Which row each row swaps with, under one turn or mirror:
basi: [  4   2 -29  17  18   1 -25 -15  -9 -25  24  22  10  13  13 -12]
bon: [ 15  -6  -8 -10  -1   2  -9 -14 -24 -11 -37  -8  26   1 -32  -4]
ripun: [ -5 -13  -6  -6  13  29  -4 -21  25  16 -12   3 -29 -13 -20   2]
zik: [-23  23 -24 -21  41  11 -10 -20  -7  -6   1  -4  21  21 -19  11]
foga: [ 12  12   0 -10  18   8 -19 -29 -21  -3 -25  -5  28 -22  28  14]
fem: [  0  11 -19   7   9 -22 -14 -18 -18 -17   7 -19  19  -3  40   1]
ton: [  6  14 -10   4   6 -13 -21 -25 -28 -14 -12 -10  26 -10  35   7]
Pob: [ 22 -10 -16 -18  23  23  -9 -16   5 -27 -16  17  17  -6  28 -10]
bora: [  4  15  10 -36   9 -12   5   6   4   8   4  -4  -8   6 -19 -28]
parok: [ -5 -19 -33 -22   6   3 -20 -33 -17 -36   7  14  -3  -1  17  -9]
numib: [-19   4  -7   4  22  -7  -1 -20   0   9  22 -44 -16  17  11   2]
fov: [  5   5  25  -2  35  22 -15 -20   1  16 -14 -28   4  24  -5  14]
Luni: [ -5  -9 -24  -4   2  22 -18 -17  13  -1 -12  27 -20 -26 -15   1]
Dov: [  8  18  -3 -37  13  -2  12  14  16   2  -6  -4   9  -2   4 -25]
Vif: [ -3   2  13  19  23   8 -21 -24 -12  15  -1 -32 -12  29 -12  16]
Difu: [ -3 -20 -30 -22   7   9 -19 -31 -14 -36   6  19  -3   0  18  -7]
bula: [  2   5  21  17  22  12 -21 -20 -14  15  -2 -30  -3  28 -11  16]
Fomov: [ -1   0  10  28  13   2 -20 -25 -20  15   0 -36 -12  16 -12  15]
nepu: [ 18 -13 -20  29  -6   0 -16 -11 -20 -23 -13 -12  -6 -17  20   8]
muk: [  3  -7   9 -33  33  23   0 -26  -8  19  -3 -23 -23  -3 -20 -10]
fenok: [ -5   0 -15 -11   5  27 -14 -26  13   0 -13  32 -11 -22 -19   1]
zunof: [  3  20 -11   7   8 -13 -20 -26 -25 -13 -10 -10  28 -12  29  14]
kesu: [  4  -9   1  29  11   4 -19 -22 -19  12   0 -31 -25  15 -14  17]
puneg: [ 21  -1 -30   3   3   4  -4  -2   9 -24 -13  -9  -3 -23  34  -2]
bisip: [  7 -14  -8 -25  10   5  -5 -11 -25  -3   3 -19 -35  32 -16 -20]
didi: [  3  17 -14  16   8 -14 -18 -20 -23 -14  -1 -15  23  -3  37   7]
Leso: [  6  -3  -1   0   0 -15  -8 -23 -34  18  13 -19 -17   4 -26 -28]
mifev: [  9  13  -8 -30  15  -2   3  10  16 -13 -11  -3   4 -20  22 -24]
mabak: [ -1  -3 -18  -6   3  17 -15 -21  11 -11  -1  44  -3 -14 -13   5]
Palov: [  0  12  -3 -33  13  -9   3  13  19   2  -3 -10  -6   5  -1 -36]
nunim: [  5  18  -6   4   8  -5 -19 -27 -29  -8 -10  -8  31 -13  32  12]
feba: [  6  20   6 -36  14  -1   1   9  15  -2  -7  -3   1   4  -7 -34]
kabiz: [  0   6  16  20  20   5 -19 -22 -12  15  -6 -32  -6  28 -15  18]
lami: [  0  24   0 -33  18 -10   3  13  10   3   0  -6 -11   6  -7 -30]
gim: [ 22 -19 -13   6  11  14  -1 -14  -8  -5 -23 -10  31  24 -23 -16]
geti: [ -8 -10  -5  -5  20   9  -1 -20  19  12   8 -41 -34  -5  -8   1]
duli: [ -4 -11 -19   0  -4  17 -15 -25  16  -6 -14  32  -9 -21 -17  -1]
sive: [  8 -12  -5   0   0 -17 -10 -23 -36  13  10 -19 -20  -1 -27 -23]
govam: [ -5 -10  -8  -8   9  29 -12 -19  18   2  -8  20 -11 -25 -27  10]
nifu: [  8 -13  -3 -30  12   5  -1 -11 -24  -1   5 -18 -34  28 -15 -21]
vuna: [  2   0 -32  13  22  -2 -21 -15  -7 -25  24  17   8  19  17 -10]
ruvon: [-15  18 -27 -23  44  10 -13 -20 -29  -4   8 -11  16 -15 -17   3]

muk swaps with Pob
foga swaps with fov
Fomov swaps with didi
fenok swaps with feba
zik swaps with bon

